(in the rows, 128 means zero)
T: rows in several groups, each row roughly a mix of its group's directions (one row in no group):
T (73 x 10):
[[107 130 102  83 108 130 150  88 126  87]
 [135 167 151 127 147 130 172 150 177 138]
 [125 111 120 151 198 131 165 142 124 134]
 [124 103 106  84  69 133 111 108 120 120]
 [107 123 120 176 117 144 105 156 125 181]
 [112 144 112  82  78 143  99 146 149 115]
 [116 119 105  94  65 127  93 116 123 132]
 [149 102 149 181 164 124 117 128  93 145]
 [122 147 139 162 167 107  78 146  99 129]
 [142 116 131 104 123 100  81 106  86  95]
 [ 99 118 108 151 116 137  76 159 103 158]
 [116 103 105  92 111 153 130  87 101  90]
 [123  98 103 104  98 131  78 116  93 109]
 [140 173 149 139  99 111 125 164 162 160]
 [111 144 168 150 154 117 174 116 157 157]
 [101 169  94 113  79 105 134 136 145 138]
 [120  97 104 150 101 140  78 134  89 147]
 [144  96 144 136 183 139 171 132 115 105]
 [134 150 121 135  70 146 111 166 129 163]
 [107 177 118  89 134 106  98 139 138  94]
 [120 111 108 181 151 118  84 125 100 148]
 [138 175 113 122 127 143 126 177 174 132]
 [103  93 129  95  97 123  90  94 102 116]
 [105  97 130  91  82 129 117  93 102 111]
 [123  95 100 158 117 148  92 147  88 155]
 [116 151 124 163 161  79 134 152 150 155]
 [103 148 120 170 118 134  91 156 131 175]
 [152  83 134 102 140 139 175 108 118  97]
 [138  83 140 114 131 155 104  89  96  96]
 [110 161 145 150 162 119 120 145 176 162]
 [118 117 124 171 122 160 157 148 149 178]
 [152 111 136  89 131 104 117  97 100  79]
 [136 175 117 118 114 146 146 174 171 128]
 [ 95 167 141 120 101 139 151 143 178 147]
 [160 135 154 110 161 107 159 100 129  83]
 [ 82 114 132 101  71 131 113 101 121 129]
 [128  98 125 136  96 132  63 112  98 129]
 [168  96 137  90 144 121 140 109  99  90]
 [149 140 151  87 121 166 171 118 143 100]
 [126  82 107 156 160 155 120 138  85 140]
 [115 140 124  96 157 112 176  97 147  92]
 [ 94 102 117 123  71 133 115 100  95 124]
 [153  96 157 114 154 114 166  92 101 110]
 [142  77 144 129 149 153 101  97  95 106]
 [113 155 113 148  87  95  94 151 138 162]
 [140  85 140 110 154 163 133  95 103  93]
 [ 88 129 161  81  98 123 131 102 155 132]
 [131 110 135 101 169 139 163  91 126  86]
 [135 114 130  99 151 147 192 126 148  99]
 [164 133 157  89 156 123 173 126 148 107]
 [109 155 144  83  90 138 151 137 171 124]
 [123 167 124 138  78 109 109 158 148 161]
 [111 146 115  93 146 119 182 105 147  95]
 [122 120 130 185 124 148 133 146 135 185]
 [138 119 121  92  75 137 161  97 157 126]
 [143 127 129  71 123 116 148 102 134  77]
 [142 111 145 159 197 129 148 146 128 140]
 [107 146 101 139  74 105  91 142 126 153]
 [148 122 158 112 180 142 171 115 142 103]
 [128 169 145 182 147 121 128 138 150 166]
 [109 151 168 156 115  78 109 129 143 156]
 [111 144 120 128 139 107  59 144  95 118]
 [100 185 113 102 104 119 113 139 165 126]
 [134 126 122  67 119 113 128 107 123  76]
 [123  87 105 139 109 126  98 104  74 117]
 [149  97 131  74 110 129 131 107 101  89]
 [154 105 166  99 174 109 148 100 124 115]
 [107 172 122 159 124 137 131 161 170 159]
 [ 95 159 116 138 145 152 153 170 166 147]
 [157 126 155 138 184 117 166 117 123 100]
 [123 151 116 196 139 133 151 147 131 159]
 [145  94 100 137 138 125  78 120  82 113]
 [120 121 106 110 165 154 192 126 124 111]]

one row of each group, then the others: which group is each in?
[110 138 124 118 174  86 158 100 149 101]
<45>
[160 118 134  65 148 123 102 131 137  96]
<57>
[137  71 127 113 154 135 127 128  83  97]
<6>

[119  99  97 153 119 126  75 119  85 131]
<57>
[158  96 154 171 169 124 138 119  96 132]
<6>
[115 144 111  70 109 113  98 124 124  87]
<6>
[114 119 126 178 134 134  88 152 103 168]
<6>
[128 110 110  87  73 120  97 104 114 117]
<6>
[140 111 139 151 143 155 194 128 155 146]
<6>
